In the data rows, 128 means zero.
Here are some points, each followed by its number:
173 115 120 112 126 122 089 143 135 086 119 111 135 132 160 065 150 105 134 105 138 141 176 133 0
099 028 133 097 136 113 159 081 183 087 150 143 087 108 099 145 108 173 160 077 096 139 101 115 1
110 146 084 149 125 128 153 127 120 153 161 154 149 111 140 119 145 111 116 134 118 125 096 126 2
141 160 105 167 124 102 128 101 124 082 134 164 113 061 100 169 118 140 189 182 112 113 160 110 3
079 133 085 121 097 128 155 128 137 148 098 118 132 143 092 146 121 120 111 186 147 172 099 112 4
111 198 106 105 158 123 118 143 105 122 156 148 162 088 180 116 151 134 136 135 116 143 147 139 5
117 137 137 103 139 138 121 144 151 127 134 121 135 143 126 141 138 141 131 093 141 089 137 131 6
105 128 140 186 144 128 125 134 087 092 136 099 125 103 177 099 063 150 163 077 135 161 155 144 7
120 057 136 147 148 128 157 081 170 046 157 086 128 101 122 113 097 174 097 076 109 144 091 172 8
098 139 069 125 094 151 164 150 131 113 137 106 125 136 126 121 139 128 114 181 145 135 119 124 9
143 133 122 088 144 110 121 135 107 179 152 126 136 143 119 127 107 106 112 130 164 145 154 085 10
132 147 038 162 109 114 142 133 122 116 158 124 175 149 153 124 143 132 131 128 152 146 148 124 11
130 140 179 126 107 155 111 123 087 110 141 098 103 150 119 117 100 133 149 119 141 160 123 179 12
125 139 111 113 109 100 103 100 122 150 071 114 108 152 104 135 165 137 110 121 126 113 157 150 13
118 130 129 144 142 143 134 129 124 126 133 130 111 164 143 136 085 120 117 112 123 137 112 104 14
137 134 137 137 163 118 146 114 164 182 159 110 166 119 157 132 153 137 100 102 092 153 098 133 15
099 134 088 149 119 148 177 159 127 090 151 108 157 163 088 133 165 145 118 137 134 149 100 114 16
151 117 153 125 135 165 127 122 134 127 122 125 125 096 136 115 134 148 126 146 129 104 110 118 17
099 168 155 166 146 144 107 126 169 210 163 114 135 148 129 115 171 111 106 150 112 078 079 121 18
157 136 129 092 101 128 105 101 120 108 140 134 127 130 121 143 138 123 132 104 103 137 134 112 19
093 117 109 119 142 132 123 083 127 135 136 128 110 143 113 132 121 110 109 101 115 111 119 131 20
162 085 066 115 118 113 134 106 106 114 143 133 140 154 072 150 153 119 127 102 115 155 078 159 21
110 171 136 109 155 125 111 148 073 111 163 133 138 110 167 103 115 124 140 123 149 149 154 139 22
147 125 133 142 099 168 103 135 118 107 106 125 152 112 115 140 127 096 142 131 167 104 114 096 23
112 145 086 104 116 124 127 130 157 171 086 154 125 185 122 138 122 120 133 110 136 105 140 140 24
161 119 109 122 176 112 146 112 113 121 149 116 135 077 147 106 150 156 132 123 122 110 129 130 25
152 118 142 122 142 133 112 114 128 108 128 103 110 165 150 098 130 112 128 125 114 129 152 120 26
091 126 115 117 145 121 114 069 092 158 123 116 096 143 126 148 142 092 099 082 124 109 128 145 27
129 112 134 142 117 134 144 157 175 133 039 117 078 160 137 173 114 137 100 129 116 127 096 140 28
112 124 146 156 138 130 118 161 125 136 142 121 116 126 093 105 137 107 123 135 126 125 106 138 29
114 159 079 091 074 116 124 081 119 166 091 158 083 151 116 152 139 122 139 136 103 110 117 123 30
129 131 133 135 116 144 123 119 125 134 101 131 089 167 135 138 073 102 118 116 125 133 100 099 31
166 097 187 123 110 155 057 136 102 132 128 122 149 159 114 104 135 071 126 132 138 132 085 119 32
096 137 123 141 148 122 141 135 115 126 135 152 125 081 122 113 134 092 136 135 138 113 114 130 33
096 127 111 109 139 095 124 106 141 162 060 105 107 118 118 172 174 109 093 109 124 091 132 175 34
174 129 105 139 120 107 137 136 164 112 119 094 176 101 123 147 151 128 142 097 167 103 174 108 35
134 098 100 146 090 117 108 089 163 115 166 105 129 138 161 077 127 132 189 174 139 106 109 119 36
171 160 139 100 111 125 142 124 093 127 138 119 133 130 129 125 125 123 117 131 078 116 157 109 37
129 115 165 118 133 139 138 124 126 146 139 134 112 135 112 158 136 144 105 137 126 133 148 142 38
103 112 135 121 200 112 133 139 109 112 179 127 158 115 114 110 087 130 127 101 145 143 134 098 39
112 168 097 122 102 117 122 102 125 138 115 142 096 126 129 133 129 129 150 131 113 115 129 120 40
126 109 180 172 120 182 118 146 147 125 124 146 127 122 116 125 122 112 129 136 131 115 110 089 41
089 128 152 201 097 133 157 173 137 110 139 115 117 104 123 118 140 158 118 171 144 145 142 166 42
130 145 109 164 133 118 127 115 144 109 134 138 165 093 107 164 120 167 152 156 100 147 142 160 43
127 148 063 101 151 116 136 124 129 143 171 142 171 155 155 102 098 104 136 119 160 150 149 096 44
139 129 123 123 120 139 112 141 145 146 125 116 121 132 116 138 108 086 136 128 137 112 091 122 45
124 118 123 145 172 167 138 095 115 106 123 139 109 131 131 150 107 130 122 120 135 122 110 112 46
118 127 121 164 189 167 123 085 105 106 116 136 092 137 136 166 098 121 121 130 142 114 123 100 47
090 132 087 122 104 129 155 121 135 161 120 138 143 141 107 141 129 113 106 162 132 161 090 115 48
122 086 175 177 123 090 127 160 154 139 094 126 107 114 114 133 160 135 085 155 133 120 120 161 49
145 124 116 104 113 133 136 116 143 128 125 136 131 117 130 117 140 129 124 133 125 146 112 161 50
117 135 102 119 096 144 122 126 113 142 102 120 118 153 141 124 107 105 139 108 128 184 145 135 51
132 089 108 100 117 108 121 106 161 122 150 109 104 125 162 092 094 167 165 162 105 095 139 119 52
115 117 165 141 139 111 150 142 111 136 089 071 118 129 147 140 170 162 136 162 090 098 150 162 53
140 154 209 075 149 143 135 142 131 133 151 113 119 156 107 159 157 156 082 115 106 136 139 152 54
176 127 114 128 125 114 108 142 129 101 113 116 146 134 151 088 140 114 149 104 125 134 166 129 55
167 133 136 127 127 103 159 159 119 116 102 140 142 098 147 092 166 130 130 149 154 128 158 099 56
147 143 175 103 138 127 147 162 120 103 136 140 127 129 106 138 129 126 097 139 146 131 157 118 57
151 120 114 126 096 116 124 085 143 112 120 113 121 126 153 116 133 147 173 139 122 133 145 106 58
122 136 077 144 127 123 143 125 114 119 129 092 125 110 144 115 147 159 114 154 143 123 128 123 59
167 112 134 104 134 133 111 135 131 096 160 097 134 145 128 136 148 111 126 091 147 170 110 167 60
152 110 126 098 147 101 118 106 103 144 137 149 158 134 152 144 139 169 115 101 106 178 135 127 61
146 130 050 113 116 107 118 077 169 107 191 149 150 140 161 124 093 136 142 126 115 134 147 132 62
147 140 161 065 143 151 145 151 163 139 144 125 123 176 103 165 168 147 102 117 116 123 170 131 63
133 131 106 148 103 075 152 137 131 133 099 134 171 112 129 145 091 027 080 156 174 151 134 089 64
135 107 176 092 113 149 119 132 131 158 132 141 123 135 118 145 141 124 096 135 135 137 135 125 65
108 173 155 124 124 126 117 134 112 119 121 135 117 134 076 136 114 162 179 157 141 115 101 121 66
154 100 155 125 115 149 084 141 130 108 122 138 139 131 124 113 122 094 140 105 155 106 129 106 67
122 086 097 066 126 122 158 109 108 124 124 157 108 109 123 106 152 111 093 133 080 133 137 153 68
120 127 126 122 117 118 092 108 103 143 071 128 105 145 108 124 164 121 106 119 131 096 141 160 69
102 141 085 124 089 155 142 140 121 120 130 114 118 151 144 115 099 115 123 164 152 150 116 136 70
132 101 169 167 137 154 122 184 180 113 132 163 150 135 148 121 096 158 167 136 134 095 166 102 71
149 121 101 095 187 095 138 124 109 132 195 113 183 136 132 129 113 125 116 084 143 154 164 104 72
122 110 177 080 128 149 143 139 145 174 142 134 110 146 109 170 150 150 080 144 130 136 145 140 73
120 143 167 120 158 116 130 141 153 126 146 100 116 124 110 148 158 179 115 115 139 093 118 164 74
New points follow, each followed by the numbers of its two nearest points above, nearest first.
132 074 111 098 103 106 122 122 159 129 146 108 108 132 167 083 092 170 180 163 103 090 145 114 ~ 52 36
129 110 135 143 116 132 152 154 178 131 043 121 078 168 141 178 113 136 099 129 120 128 101 141 ~ 28 31
110 079 141 099 196 113 132 127 112 110 175 122 161 129 092 120 081 141 117 081 141 158 127 094 ~ 39 72
133 101 191 184 102 193 114 168 158 138 127 160 145 119 109 112 135 119 132 152 137 116 118 086 ~ 41 71
156 145 159 105 135 124 152 144 135 113 144 144 133 122 132 133 140 109 080 134 135 128 157 112 ~ 57 38
152 086 085 121 105 123 126 112 103 127 140 128 140 152 094 135 151 119 137 124 118 152 080 150 ~ 21 50
151 123 108 120 161 097 148 128 105 153 169 118 172 133 134 133 110 130 129 100 133 151 145 117 ~ 72 10
123 113 176 076 121 147 148 139 143 177 141 131 114 143 113 167 155 151 084 144 129 142 143 136 ~ 73 65
125 117 110 088 143 113 124 142 107 162 141 141 153 160 125 131 044 101 124 135 166 145 139 081 ~ 10 44
136 147 066 115 126 114 135 093 164 136 175 150 168 143 155 125 115 129 125 123 116 141 138 131 ~ 62 44
129 131 141 109 134 129 123 131 150 157 137 123 131 152 119 137 119 125 134 100 153 097 145 107 ~ 6 45
112 153 162 108 123 133 127 136 122 138 128 133 116 138 088 146 128 158 148 153 137 124 113 127 ~ 66 38
103 201 113 088 158 183 144 139 096 129 124 161 133 051 184 095 151 127 161 129 111 126 134 140 ~ 5 22
178 173 160 066 116 152 126 107 088 123 143 103 122 134 133 135 146 144 115 137 045 098 180 109 ~ 37 19
132 150 142 149 127 103 149 172 137 094 113 146 136 101 150 090 133 129 147 163 150 129 166 093 ~ 56 57
089 131 138 201 095 136 145 155 121 102 134 132 118 103 123 125 116 151 137 150 153 136 133 165 ~ 42 29
088 145 116 114 164 121 109 059 091 167 119 113 099 138 122 148 126 082 080 088 104 104 126 144 ~ 27 20
153 127 166 115 131 141 153 154 131 103 126 134 111 140 124 142 113 109 075 122 140 141 154 119 ~ 57 38
125 114 175 081 120 150 143 140 142 172 140 127 109 149 109 169 155 147 083 139 125 142 144 139 ~ 73 65
105 129 091 116 163 098 098 092 124 181 070 097 121 111 122 163 188 119 106 103 122 107 135 170 ~ 34 13
162 108 152 146 117 109 154 164 144 122 118 137 144 132 143 073 162 093 130 165 167 140 176 089 ~ 56 55
148 124 148 097 154 090 113 107 102 152 124 152 161 138 168 137 138 188 110 103 110 183 142 117 ~ 61 19
167 156 137 062 086 118 097 093 095 100 132 156 110 121 129 154 134 114 134 105 097 123 160 096 ~ 19 37
127 096 116 139 114 146 140 174 176 119 045 126 109 164 123 173 125 153 085 149 145 114 114 150 ~ 28 49
115 106 121 137 153 136 155 139 147 157 117 131 119 143 131 149 079 143 132 129 140 140 119 119 ~ 14 46
134 131 133 168 098 158 130 156 125 107 115 113 156 109 112 145 137 136 135 146 161 112 124 106 ~ 23 41
144 138 119 147 095 173 124 142 125 113 096 115 157 100 114 160 139 109 152 133 174 093 120 095 ~ 23 45
123 137 125 133 064 156 109 117 096 144 097 118 117 159 147 111 078 090 138 109 158 178 138 118 ~ 51 31
133 091 164 164 124 097 139 165 151 131 103 133 116 118 128 116 145 125 101 161 148 117 136 138 ~ 49 29
191 113 118 170 093 066 146 143 092 124 102 167 145 121 129 156 131 090 166 146 142 146 139 106 ~ 56 55
102 107 157 161 138 134 112 175 137 134 141 132 110 117 069 132 136 106 108 133 141 132 098 158 ~ 29 49
161 111 145 129 127 121 150 143 137 120 117 125 133 115 147 087 153 116 124 156 153 128 154 104 ~ 56 17
125 141 065 153 127 127 140 116 116 112 133 075 122 120 145 114 135 167 120 159 154 119 128 126 ~ 59 9
126 136 100 124 110 137 126 130 148 152 089 145 141 153 119 144 129 117 137 106 151 097 128 126 ~ 24 6
167 130 188 092 139 128 160 172 130 093 137 138 133 124 118 136 134 107 056 131 152 138 181 122 ~ 57 65
094 125 115 106 155 126 124 076 119 141 135 121 108 138 117 134 114 107 097 101 099 108 120 134 ~ 20 27
099 125 114 111 140 099 109 112 138 164 057 117 111 126 135 164 178 112 097 110 122 098 133 174 ~ 34 69
102 138 129 156 150 131 136 138 103 110 150 156 126 072 130 103 129 110 160 138 124 125 092 137 ~ 33 29
114 082 127 129 133 131 123 143 148 165 135 119 107 128 161 175 172 159 164 064 190 090 147 117 ~ 6 74
146 129 111 137 107 081 146 131 127 138 093 150 155 097 131 146 087 042 090 149 164 149 138 081 ~ 64 10
104 158 161 159 177 094 141 137 160 210 148 139 133 154 095 110 170 116 086 146 107 088 076 139 ~ 18 29
094 121 131 135 127 136 148 127 121 178 125 140 117 128 108 152 121 154 148 146 139 115 111 156 ~ 38 29
136 147 130 136 149 092 123 122 146 162 141 111 158 133 139 113 168 152 106 128 112 140 110 148 ~ 15 50
111 086 092 119 125 132 139 077 181 092 163 154 141 143 116 120 076 155 125 123 107 143 117 136 ~ 62 20
147 119 149 141 119 108 151 148 133 130 116 120 136 144 134 063 154 110 135 157 137 128 169 100 ~ 56 55
121 110 177 163 121 154 122 165 175 120 135 167 152 132 139 112 080 168 158 130 120 102 161 114 ~ 71 41
117 107 177 157 135 135 115 166 150 123 145 126 089 120 073 117 142 099 107 116 147 111 078 156 ~ 29 49
118 201 102 108 145 131 116 134 121 121 146 141 163 085 183 120 162 138 134 137 102 151 139 154 ~ 5 22
085 106 091 136 119 145 169 164 136 094 146 111 147 144 095 114 140 149 113 141 129 137 096 120 ~ 16 9
078 177 084 095 120 137 121 058 116 125 121 115 085 111 114 146 135 103 170 138 120 105 121 120 ~ 40 30
154 118 103 157 095 168 123 129 129 101 112 117 174 103 123 165 142 112 136 122 178 090 099 103 ~ 23 67
130 102 104 128 165 142 146 140 176 094 147 150 161 148 121 116 128 135 141 080 141 125 127 117 ~ 6 39
172 096 170 097 147 149 109 149 121 088 151 078 118 139 113 138 155 088 117 095 155 173 080 191 ~ 60 12
111 122 117 170 089 134 149 149 135 121 152 130 136 117 123 126 134 138 126 151 134 154 131 155 ~ 42 50
142 157 113 116 116 114 126 093 164 086 156 075 138 108 156 122 130 172 152 125 113 124 142 136 ~ 58 59
126 131 121 174 129 123 108 127 111 100 151 092 137 119 164 106 088 149 161 090 134 154 155 136 ~ 7 55
